(in the rows, 128 means zero)
D: 3 groups of rows, each row roughly a mix of its group's hidden directions:
D (115 x 11):
[[108 144 167 141 110 111 113 108 151 118 202]
 [143 128  94 129 123 193 144 171 147 114  89]
 [157 134  96 125 142  75 156 117 175 160 101]
 [ 92 142 183 127 127 140 136  77 164 100 147]
 [181  95 124 115 100 137 167 178 112 106 122]
 [134 132 143  77 122  89  98  95 143 174  96]
 [144  80 140 132 160  97 117 109 100 104  71]
 [134 139 192  95 108 125  83 120 137 141 169]
 [150 175 107 164  84 146 179 111 121 136 129]
 [158 146 114  76 107 180 116 168 115 142 110]
 [154 109 185  99 143 145 132 122 184 128  97]
 [ 78 114 173 102 162 102 101  93 151 120 126]
 [195 123  99 106 100 142 136 128  74 124 124]
 [120 141 192 124 122 161  92 139 115 114 178]
 [152  84 138 159 177  92 122 143 159 109  97]
 [ 89  91 138 114 149  83 109  88 172 123 119]
 [173 120  79 142 166 105 124 152 104 168 109]
 [123 136  96 130 111 183 138 196 145 124 147]
 [102  91 111 181 167 147 148 137 121  82 137]
 [ 85 155 190 129 134 143 137  86 158 125 146]
 [184 133 155  86  92  91 119 101 152 133 137]
 [153 133 146  80  97 106 112 171 114 178 110]
 [158 183 131  79 136 155 115 111  97 163 126]
 [127 104  80 184 147  80 124 146 114 111 140]
 [128 136 193  75 106 123  91 128 132 132 155]
 [135 101 169 122 119 115  93 127 147  92 193]
 [135  98 134 143 149 136 138 168 195 115  86]
 [135  83  75 122 142 146 130 188 131 123 101]
 [163 131  75 157 122 109 163  99 137 147  84]
 [153 153 138  69 107 189 123 148 131 143 115]
 [167 126  70 157 106 164 164 151 125 109 133]
 [ 92  99 144 138 179 110 116 116 151 123  69]
 [144 167 142  82  84 179 135 136 151 141 110]
 [149 150  86 100 113 157 100 149  80  87 126]
 [142  62 129 138 151  67 125 139 148 125 112]
 [142 128 133 110  84 181 130 148  68 107 120]
 [158  67 144 134 180 121  93 132 105 123 109]
 [102 171 150 143 133 158 126 133 179 106 178]
 [141  93 102 167 140  73 142 151 145 173 126]
 [112 130 108 162 140 101 133 126 150 119 209]
 [105 117 132 177 140  69 122 111 136  86 157]
 [ 95 105 132 161 131  85 116  85 137 107 179]
 [158  82 135 155 178  96 133 139 160 139  93]
 [136 177 183  80 103 128 107 114 137 129 150]
 [102 143 154 124 119  82 117  70  85 149 140]
 [114 134 132  72  97 183 103 165 112 136 117]
 [131 173 167 123 102 167 131  73 123 118  97]
 [142 155 155  92  71 120 127  91 147 137 170]
 [127  89 111 169  90 105 135 140 133 105 188]
 [141 111  91 132  86 151 152 190 160 129 146]
 [ 82 166 181 111 103 136 114 104 130 101 158]
 [161  95 123 103 120 102  96 149  95  82  88]
 [ 97 113 176  78 140 149  84 147  97 123 128]
 [ 85 138 103 136 137 161  84 168  97 125 166]
 [116 136 179 101 110 161  91 160 104 122 171]
 [102 108 157 140 131 102  89 115  83 110 183]
 [131  91  90 108  97 149 101 155  76  97 133]
 [124  85  93 170 171  87 144 124 126 122  94]
 [151 140 102 144  90 156 155 169 169 120 170]
 [152 142 104 125 119 162 164 150 133 145  57]
 [113 132  85 168  72 156 148 148 121 130 164]
 [ 95 126 180 102 130 124  95 148 147 114 185]
 [119 132  88 137 145 175 140 165  95 178 107]
 [117 187 139  84  88 160 113 131 111 126 159]
 [114  66 156  96 130 111  87 164 115 128 106]
 [128  60 142 110 139 107  93 179 135 116 136]
 [108 171 145 140  91 167 125 133 119  97 183]
 [156 103 102  82 139 111  79 129  91 141  92]
 [195 155 130 117 112 149 127 106  84 124  92]
 [109 102  88 186 151 138 134 180 145 115 133]
 [106 150 158 117 102 112  99 115 126  58 159]
 [148 119 132  90 166 112 130 122 151 148  56]
 [161 168 158 113  64 126 147  99 146 135 144]
 [136 101 137 165 131  64 135  95 153 114 168]
 [ 67 120 126 139 139 174 118 174  94 122 142]
 [109 142 130 121 139  94 118 143 179 102 193]
 [200 124 104 161 111 100 156 105 153 126 132]
 [104 141  83 145 120 103 107 121 161 104 190]
 [151 150 134 119 104 118 128  46  96 118 137]
 [140 116  98 182 150  79 146 105 158 127 161]
 [134 118 116  82 100 127 129 101  93 151  64]
 [155 100 109 152 158 108 152 138 116 134  56]
 [182 165 118  86 136 160 122 147 136 174 124]
 [165  98  54 133 123 150 140 149 105 131 108]
 [133 181 193 121 157 123 144 109 162 131 133]
 [100 148 181  92 143 147  87 151 117 111 165]
 [159  86  72 138 138 116 123 148  87 117  91]
 [160 165 151  61 106 143 121 109 118 161 122]
 [115 146 167  98 112 186 126 164 172 131 132]
 [ 79  99 177 124 117 161 152  88 136 114 104]
 [169 175 153  99 116 106 139  84 145 148  95]
 [ 98 138  63 174 144 139 167 130 127 118 109]
 [141 159 153  62  95 175 125 118 125 141 124]
 [109 167 160 145 127  99 128 113 174 133 186]
 [137  87 125 166 188 106 116 140 128 101  89]
 [129  74 101 173 159  86 133 129 110 119  98]
 [ 85 133 111 120 126 168  99 167  88 124 172]
 [ 93  98 130 117 158 142 100 180 112  93 165]
 [170 139 158 137 161 177 104 120 112  79 121]
 [119 122  59 120 136 131 150 186 108 133 105]
 [ 98 126  92 205 153 120 155 135 114 120 125]
 [126 170 114 181  98 126 166 101 139 125 170]
 [103  92 141  75 159 134  75 159 125 125 121]
 [168 103 131 158 165 104 145  93 142 153  79]
 [180 101 107 111 135 102 126 131 121 175  77]
 [148 119 165 201 143  94 147 147 144 117 140]
 [ 91 144  91 166 133 128 148  73 134 145  89]
 [182 105 105 143 128  92 168 101 154 130  93]
 [165 112 148 172 129  64 146  95 117 123 139]
 [155 172 134 129 155 137 143 108 174 178 161]
 [145 122 162 187 140  74 142  94 128 117 143]
 [151  89  90  93 139 106 136 172 116 147  85]
 [ 62 160 142 146 143 165  97 133 119 135 162]
 [174  99 105 157 154  98 162 120 160 117  90]
 [137 125  92 129 112 177 141 191 159 152 137]]
which group is each row in? (one row of each group first):
[ 99  82 108 174 178 122 117 158 119 105 117]	<79>
[112 171 173 135 100 127 141 111 170 124 179]	<47>
[131 159 169  91 124 124 141  86 127 190 127]	<65>

[ 80 143 123 134 146 116 100  93  74 126 170]	<79>
[115 136  83 146 109 162 159 150  96 164  84]	<47>
[131  90 127 114 141 130 113 130  69 109  65]	<65>
[167 170 175 106  81 147 122 122 118 160 135]	<47>
[191 117  95 117 106  97 137 136 138 173 101]	<47>
[151  86  96 144 144 140 120 193 140 108  98]	<65>
[ 87 187 119 148 115 132 157  82 153 110 136]	<47>
[100 138 170 101 105 161 103 190 140 115 119]	<65>
[132 107 115  82  71 139 152 150 102  84 127]	<47>
[161 150  93 142 142  61 111 116  95 136 150]	<65>
[172 108 115 136 112  70 132 131 178 111 157]	<65>
